One turn moves each row of this set onto another row. After a few examples, where does it send each row asked below?
Fufe: [-2.94 -1.98  0.60  1.24  1.13  0.37 -2.69  1.39  3.10  1.74  0.52 -1.10
  0.04  0.72 -0.64  0.37 -0.44  2.08 -0.36 -0.50 -0.10  1.02]
bidod: [-3.08 -2.03  0.67  1.24  1.02  0.06 -3.00  1.16  3.24  1.58  0.37 -1.55
 -0.29  0.78 -0.21  0.26 -0.26  1.89 -0.01 -0.64 -0.28  0.82]
runa: [ 0.22 -2.05  0.13  2.49  2.64  2.64 -0.38 -1.56  1.29  0.61  1.03 -4.60
  0.25  0.28 -1.18 -0.61 -1.87  0.66 -1.38 -1.39  0.95 -0.02]
Zib: [-1.74 -0.77  1.11 -1.76 -0.12  0.06 -0.54 -3.47 -0.58 -1.74  1.33  0.66
  1.22  0.67  0.15 -0.37 -0.89 -0.28 -2.81  0.59 -1.40 -0.48]
Pinus: [ 0.45 -0.51 -0.90 -0.09  1.47  2.27 -0.06 -0.58 -0.40  2.44  2.29 -1.63
  0.90  3.38  0.87 -1.21  0.19 -2.82 -1.46  3.05 -0.99 -0.95]
gul: [ 1.86 -2.61 -0.04 -0.58  1.84  1.47 -0.23  2.31 -1.21  0.53 -1.04 -2.22
  0.08  0.77  0.77 -1.28  1.57  0.25 -2.49  0.84 -2.25 -1.62]
Sev: [-2.62 -2.29  0.47  1.13  1.12  0.59 -2.97  1.32  3.16  1.81  0.47 -1.71
 -0.07  0.63 -0.36  0.12 -0.46  2.31  0.06 -0.34 -0.34  0.92]
gebuz: [-0.10 -1.11  0.43 -0.16  1.59 -0.12  0.39  2.26 -1.16 -0.29 -1.04 -0.03
 -0.08  1.50  0.18 -0.43  2.13 -1.12 -3.88 -0.21 -1.52 -1.43]
nupun: [-1.10 -1.84  1.08 -1.95 -0.47  0.05 -1.94 -4.17 -0.11 -1.80  0.76 -1.92
  0.12  0.58  1.84 -1.14 -0.66 -0.15 -0.90  0.62 -2.29 -1.21]
Vepi: [ 0.19 -2.04  0.51 -0.31  1.12 -0.52 -1.18  1.43 -0.52 -0.63 -1.67 -2.49
 -1.43  1.60  1.99 -1.11  2.51 -1.42 -2.01 -0.43 -2.43 -2.25]
naz: [-0.04 -0.74 -0.66 -0.06  0.97  1.37 -1.10 -1.28  0.10  1.88  1.78 -2.85
 -0.22  3.69  2.22 -1.48  0.75 -3.52 -0.41  2.45 -1.47 -1.53]
sikik: [-1.63 -0.66  0.60  2.87  2.41  1.21  0.11 -1.64  1.39 -0.19  1.08 -2.61
  0.09  1.00 -1.84  0.20 -1.34 -0.64 -2.66 -2.38  1.58  0.21]
bazi: [-1.37 -1.55  0.66  2.73  1.97  0.82 -1.30 -2.42  1.98 -0.48  0.49 -4.86
 -1.12  1.04 -0.09 -0.48 -0.97 -0.81 -0.94 -2.58  0.78 -0.61]
garek: [ 0.23 -2.14  0.54 -2.12  0.23  1.86 -0.80 -3.19 -0.79 -0.76  1.40 -1.14
  1.64 -0.09  0.44 -1.15 -1.53  1.23 -1.72  1.75 -1.95 -0.50]
bez: [-0.98  0.30 -0.44  0.15  1.04  0.77 -0.28 -1.02 -0.03  1.60  2.04 -0.92
  0.18  4.00  1.20 -0.82  0.82 -4.09 -1.72  2.08 -0.82 -1.13]

bidod moves to Sev
runa moves to sikik
Now these:
garek moves to Zib
gebuz moves to Vepi
naz moves to Pinus

One turn moves each row of this set onto another row. After a few examples, where does it send each row asked below?
Boz: [ 0.28 -2.12  0.13 -1.64  1.48  1.29 -1.02  0.54  0.09 -2.12 -0.73  0.23
  0.51  1.80 -0.42  1.04  1.88  1.32 -0.45]
nipi: [ 0.31  2.85 -2.74  1.09  2.65 -0.14 -0.97  0.59  3.18 -0.34 -0.16  1.01
 -0.69 -0.99 -0.06 -1.52 -1.14  1.27 -0.19]
nos: [ 0.84  3.55 -2.18 -0.08 -0.28  0.49 -1.61 -0.33  2.20 -1.22  2.43  2.03
 -1.30  0.34 -0.54 -2.05  1.05 -0.76 -0.84]
dusa: [ 1.30 -0.68 -2.01 -1.47  1.69 -0.03  0.11 -3.48  2.35 -1.88  1.71 -2.30
 -1.62  1.89 -1.98 -1.32  0.29  0.52 -0.37]
vebe: [-1.36 -2.74 -0.72 -2.30  3.20 -1.87  0.19  0.01  2.20 -0.67  1.43  0.17
  0.15  1.30 -0.61  0.19  0.85 -0.59 -2.17]
Zumus: [ 0.27 -2.77  0.09 -1.15  1.15  0.59 -0.65  1.76  1.31 -0.87 -1.06 -0.13
  2.04  1.88 -0.16 -1.06  0.13  0.79 -1.11]
temo: [-1.77  1.92 -2.21  0.24 -0.02  1.46 -0.34 -1.88  2.66 -2.29  3.02 -1.51
 -0.54  0.89  0.46 -0.63  1.63  2.21  0.79]
Zolok: [-1.44  0.75 -0.28 -0.78  0.38  0.31 -0.36  2.61 -0.17 -1.39  1.32 -0.14
 -3.28  0.13  0.58 -0.01 -1.12  1.50  0.90]
keli: [ 0.32 -1.32 -2.57  1.28  0.57 -1.75  0.62 -2.35  0.78  0.06 -0.14 -0.16
 -0.73 -0.80 -1.09 -2.62  1.57  0.56 -1.44]
salu: [ 1.68 -0.36 -2.48  0.16 -1.02 -1.50 -2.76  1.68 -0.83 -0.18  1.08 -1.31
 -0.73 -0.42  0.42 -1.43  0.57  1.37 -0.45]
kulus: [-0.56 -0.02 -1.49  0.02  1.07  1.17 -1.01  1.74  2.78 -1.70  2.62 -1.03
  0.03  0.82 -1.68  2.58  1.37  0.94 -2.27]
guv: [-0.49  1.10 -1.40 -1.66  0.26 -2.14  0.59  0.75  2.19 -2.17  1.21 -0.35
  1.59  1.49 -1.48 -0.99  3.73  1.37 -0.58]
lor: [ 0.00  1.36  0.63 -1.40 -1.59 -1.48 -0.42 -1.08  0.50 -2.86  2.13 -1.31
 -1.85 -0.21 -2.65 -1.08  0.34  2.19 -0.55]
pevag: [-1.92 -1.68 -2.56 -0.01 -0.35 -1.26 -1.88 -0.59  3.09  0.59  2.02 -0.37
  0.48  0.63 -1.26 -3.12 -1.33  2.71 -0.98]
mudep: [ 1.37 -1.67  0.93 -2.20 -0.37  0.38  0.21 -0.62  2.07  1.00 -0.29 -0.40
 -2.37 -0.22  0.61  0.50  1.54  0.28 -0.96]
Pok: [ 0.07 -1.43  2.77 -0.68  0.39 -1.25 -0.17  0.30  2.37 -1.23 -0.19 -1.68
  0.30  0.91 -0.62  0.19  0.85 -1.10  1.40]
bagen: [ 0.29 -1.53 -1.15  0.65 -0.58  1.45  0.08  0.01  2.89  0.71  2.74 -2.21
  0.62  0.11 -0.17  0.46  1.19  2.23  0.96]
neru: [-1.38  1.18  0.06 -0.93  0.32 -1.90 -1.92 -1.35  2.02 -0.37  0.88  0.79
 -0.45 -1.05  0.66 -2.37 -2.65 -1.38  1.27]
ridi: [-0.06  1.75 -1.32  1.94 -0.28  1.12 -0.08 -1.54  1.74  1.20  2.27  1.45
 -0.92 -0.38  0.20  0.28 -1.68  0.56 -1.99]
norid: [-2.57  1.60 -1.14 -1.22 -0.77  0.12  0.76  0.44  4.11  0.24 -0.15  0.22
  0.05 -0.32  0.66  0.11  2.11  0.66  0.48]
Zanu: [-1.06  2.65 -1.03  1.63  1.52  0.36 -1.48 -1.88  1.24 -1.51  1.09  0.67
 -1.81  2.63 -1.55  1.72 -0.24  0.96  0.36]
Mul: [ 0.89 -1.29  0.18  0.40  1.57  0.32 -2.29 -2.51  0.74  1.17  1.30  1.47
 -0.97  0.73 -0.46 -0.14 -1.61 -0.59  1.53]
zaz: [-2.09  0.75 -0.54  0.37  1.08 -2.52 -1.98  2.10  3.22 -0.45  0.89 -0.86
 -1.78  3.03  1.16 -0.69 -1.08  1.52 -1.53]
vuz: [-1.81  0.64 -1.32 -1.75  0.47 -2.61 -0.58 -1.67  1.24 -1.71  2.20 -2.64
  0.52  2.50  1.34 -0.57 -0.94  1.18  1.06]
zetud: [-0.54  1.52 -3.18  1.78  0.36 -0.53 -1.74  0.63  2.62 -1.74  2.37 -0.54
 -0.16 -0.58 -0.43 -1.74  2.90  1.64 -1.23]
bobu: [ 1.03 -0.64  1.81 -1.62 -0.43 -2.13  0.27  0.32 -0.25 -0.71 -0.15 -0.22
 -0.83  0.02 -0.40 -1.35 -2.15 -0.47 -0.29]
Dokuv: [ 0.04 -2.49 -0.02 -1.39  0.48 -1.75 -1.85  0.02  1.25  0.34  0.63 -0.29
  0.01  3.21 -0.85 -1.44 -2.78 -0.42 -0.86]
tilit: [-0.29  3.55 -2.10 -1.58  1.46 -1.00 -1.07 -0.66  2.84 -1.12  2.54  1.88
 -1.10  1.62 -1.92 -0.90 -0.41 -1.24 -0.87]
Pafur: [-0.19 -1.53  1.08 -0.36  2.09 -1.79 -0.89  0.22  4.30 -0.29 -0.67 -1.35
  0.89 -0.33  0.81 -0.19  1.16 -0.05  0.93]
miza: [ 0.88  0.50 -0.23 -0.31  0.14  0.03 -3.73 -0.76 -0.36 -1.86  1.33  0.64
 -0.56  2.08 -0.62 -0.33 -2.31  0.52 -2.95]
lom: [-1.29  2.00 -1.65  1.84  0.72  0.78 -0.38 -2.25  2.72 -1.00  4.10  0.70
  0.10  0.80  0.68 -0.38 -1.26  0.01 -1.42]
Lim: [ 1.91  1.43  0.27 -1.41  2.78 -2.27 -1.12 -1.52  1.38 -1.70 -0.13  1.62
  0.68  1.09  0.00 -1.51 -0.94  0.22 -2.18]

kulus moves to Lim
pevag moves to salu
neru moves to bagen
Now these:
Pafur moves to ridi
vebe moves to nipi
Pok moves to lom
keli moves to Zolok
Dokuv moves to zetud

One turn moves each row of this set onto another row. After a few examples, where does it send each row asked below?
peg: [-0.63  0.65  1.96  0.44  0.52 -0.37  2.30  1.74  0.52  1.31  1.61  1.06
 -2.97 -1.35  3.85  2.28 -1.56 -0.02 -2.73 -1.86 -2.83]
Med: [-0.40 -0.17  0.18  0.96 -0.29  1.19  1.49  0.95  0.49 -3.16  1.69  1.42
 -3.22 -1.01 -1.90  2.90 -1.07 -1.26  0.65 -0.94 -3.17]
rit: [-0.54  0.05  0.15  1.12 -0.67  1.75  1.47  0.56  1.00 -3.17  1.67  1.98
 -3.32 -0.26 -1.87  2.24 -0.75 -1.16  0.63 -0.57 -3.64]
Lefid: [-0.93  0.59  0.36  1.17 -0.83  1.77  1.83  0.22  0.88 -3.09  2.35  1.17
 -3.47 -0.19 -1.92  1.93 -0.75 -1.36  0.62 -0.06 -3.14]
peval: [-0.38  1.76  1.42  1.03  0.05  1.64 -1.47 -0.69  0.66 -0.84 -1.64  0.50
  1.43 -0.49  1.19  2.15 -1.68 -1.42 -3.96 -1.13 -1.76]
Vig: [ 0.52 -1.33  0.86  0.98 -0.93  1.89  3.47 -1.96 -1.03 -1.28 -0.75  0.08
 -1.93  0.20 -1.26 -0.08 -0.92 -2.58  0.59  0.48 -0.74]
vuzu: [-0.80 -1.59  1.63  1.05  0.45  0.54  1.24  1.61  0.88  3.87  0.22  0.77
  0.96  1.88  1.77  2.68 -1.44 -1.04 -0.92 -0.41 -0.94]
Rorud: [-0.84 -1.42  1.54  1.21  0.01  1.12  1.14  1.23  1.33  3.90  0.14  1.44
  0.89  2.71  1.84  2.05 -1.16 -0.97 -0.88 -0.03 -1.56]
nov: [ 1.20 -2.27  0.61  0.79 -0.31  1.28  2.94 -1.08 -1.30 -1.50 -1.61  0.59
 -1.59 -0.62 -1.29  0.94 -1.21 -2.46  0.59 -0.46 -0.94]
mer: [ 0.84 -1.80  0.51  1.09 -1.00  2.18  3.02 -1.82 -0.54 -1.44 -1.51  1.29
 -1.82  0.63 -1.21 -0.17 -0.72 -2.44  0.62  0.16 -1.56]
Refe: [ 0.60 -1.48  0.68  1.11 -1.05  2.14  3.23 -2.00 -0.73 -1.35 -1.04  0.70
 -1.92  0.64 -1.22 -0.34 -0.79 -2.55  0.63  0.43 -1.21]
niku: [-0.76 -1.69  1.54  1.08  0.33  0.78  1.08  1.49  1.15  3.83  0.07  1.27
  0.99  2.25  1.77  2.43 -1.33 -0.94 -0.94 -0.30 -1.36]
Lupa: [-1.02  2.59  1.79  1.07 -0.20  1.71 -0.88 -1.31  0.60 -0.78 -0.60 -0.71
  1.16 -0.30  1.14  1.58 -1.61 -1.58 -4.03 -0.40 -1.11]
zok: [-0.83  0.38  0.46  0.96 -0.45  1.18  1.86  0.64  0.37 -3.12  2.38  0.51
 -3.36 -1.00 -1.96  2.57 -1.04 -1.38  0.60 -0.38 -2.70]
nuli: [-0.66  2.13  1.42  1.18 -0.46  2.27 -1.36 -1.23  1.14 -0.80 -1.43  0.76
  1.27  0.38  1.22  1.36 -1.35 -1.42 -3.99 -0.64 -2.15]
gidis: [-1.09 -1.08  1.59  1.26 -0.18  1.30  1.30  0.94  1.49  3.99  0.54  1.11
  0.75  2.94  1.80  1.70 -1.06 -1.02 -0.91  0.26 -1.38]
voruf: [-0.69  0.71  1.52  0.96 -0.35  0.80  1.93  1.15  1.59  1.28  1.04  2.85
 -3.09  0.32  3.93  1.18 -0.96  0.10 -2.66 -1.50 -4.17]
zal: [-0.96 -1.35  1.81  1.00  0.49  0.44  1.46  1.49  0.72  3.92  0.66  0.16
  0.90  1.73  1.74  2.64 -1.49 -1.11 -1.01 -0.19 -0.54]
Demot: [-1.38  1.67  2.19  0.78 -0.17  0.29  2.82  0.81  0.84  1.45  2.55  0.55
 -3.37 -0.39  3.81  1.19 -1.24 -0.18 -2.79 -0.84 -2.75]
meri: [-0.41 -0.17  0.11  1.03 -0.45  1.42  1.37  0.88  0.76 -3.21  1.47  1.82
 -3.27 -0.65 -1.88  2.64 -0.95 -1.22  0.68 -0.84 -3.52]
bimig: [-1.37 -0.78  1.96  1.14  0.01  0.92  1.69  0.87  1.05  3.96  1.14  0.00
  0.65  2.43  1.69  1.88 -1.27 -1.15 -0.98  0.46 -0.62]
bepu: [ 0.92 -1.98  0.84  0.73 -0.37  1.24  3.22 -1.27 -1.41 -1.40 -1.16 -0.03
 -1.73 -0.67 -1.29  0.75 -1.20 -2.52  0.62 -0.18 -0.55]
veruv: [-1.18 -1.01  1.98  1.01  0.32  0.65  1.61  1.17  0.80  4.00  0.98 -0.08
  0.75  1.96  1.74  2.26 -1.44 -1.15 -0.95  0.18 -0.47]
bagut: [-0.92  0.63  0.51  1.04 -0.67  1.49  1.95  0.30  0.56 -3.07  2.51  0.69
 -3.55 -0.54 -2.00  2.21 -0.94 -1.35  0.60 -0.11 -2.81]
tef: [-0.57  0.05  0.32  0.94 -0.19  1.10  1.66  0.88  0.32 -3.12  2.01  0.86
 -3.31 -1.14 -1.94  2.82 -1.11 -1.30  0.58 -0.72 -2.82]
vara: [-0.94  2.52  1.54  1.26 -0.58  2.32 -1.12 -1.46  1.18 -0.79 -0.99  0.32
  1.15  0.50  1.18  1.13 -1.32 -1.50 -3.99 -0.33 -1.86]
nopom: [-0.40  0.29  1.68  0.58  0.37 -0.18  1.98  1.91  0.70  1.22  1.00  2.02
 -2.86 -1.07  3.83  2.35 -1.48  0.06 -2.71 -2.17 -3.44]
gedif: [-0.73  0.37  0.22  1.24 -0.86  1.88  1.65  0.33  0.99 -3.08  2.02  1.69
 -3.39 -0.04 -1.86  1.98 -0.74 -1.23  0.62 -0.28 -3.48]
Bodo: [-1.07  1.27  2.13  0.59  0.16 -0.16  2.67  1.32  0.49  1.41  2.20  0.43
 -3.17 -1.09  3.81  1.86 -1.45 -0.16 -2.71 -1.35 -2.52]
redim: [-0.42  0.30  1.55  0.75  0.09  0.29  1.81  1.67  1.17  1.20  0.72  2.76
 -2.92 -0.39  3.92  1.84 -1.23  0.15 -2.68 -1.97 -4.04]
kadi: [-1.40  1.65  1.95  0.94 -0.55  0.80  2.67  0.57  1.37  1.40  2.29  1.30
 -3.37  0.26  3.91  0.71 -0.98 -0.08 -2.78 -0.67 -3.29]
beg: [ 1.15 -2.20  0.44  0.99 -0.76  1.91  2.78 -1.42 -0.71 -1.50 -1.86  1.53
 -1.69  0.35 -1.23  0.26 -0.85 -2.38  0.62 -0.27 -1.61]
divaf: [-1.30 -0.84  1.79  1.26 -0.17  1.21  1.55  0.76  1.36  4.02  0.84  0.50
  0.71  2.79  1.74  1.65 -1.12 -1.12 -0.97  0.49 -1.01]
Poto: [-0.55  1.93  1.63  0.91  0.12  1.46 -1.24 -0.73  0.41 -0.86 -1.30 -0.18
  1.40 -0.75  1.15  2.25 -1.78 -1.50 -4.01 -1.08 -1.31]
Riz: [ 0.66 -1.52  0.87  0.86 -0.60  1.48  3.42 -1.66 -1.28 -1.35 -0.79 -0.22
 -1.88 -0.34 -1.32  0.31 -1.11 -2.60  0.59  0.18 -0.54]
fosi: [-1.08  1.22  1.68  1.00 -0.61  0.97  2.28  0.74  1.63  1.30  1.67  2.25
 -3.32  0.58  3.93  0.74 -0.89 -0.04 -2.72 -0.93 -3.92]
Rubod: [ 1.26 -2.42  0.48  0.92 -0.47  1.54  2.74 -1.18 -0.99 -1.48 -1.91  1.26
 -1.61 -0.17 -1.23  0.70 -1.02 -2.36  0.67 -0.53 -1.39]
sur: [-1.08  2.67  1.71  1.16 -0.49  2.13 -0.87 -1.53  0.94 -0.75 -0.67 -0.32
  1.06  0.14  1.15  1.23 -1.43 -1.58 -4.00 -0.23 -1.50]
Nibo: [-0.49  1.80  1.37  1.13 -0.19  1.98 -1.48 -0.90  1.00 -0.83 -1.71  0.86
  1.41 -0.03  1.23  1.81 -1.50 -1.34 -3.96 -1.01 -2.12]
Zizat: [-0.77  2.28  1.73  0.96  0.05  1.50 -1.03 -0.97  0.40 -0.80 -0.85 -0.64
  1.28 -0.68  1.12  2.00 -1.74 -1.58 -4.04 -0.76 -1.15]

peg moves to voruf
nov moves to mer
Nibo moves to sur
Now these:
tef moves to rit
gidis moves to veruv

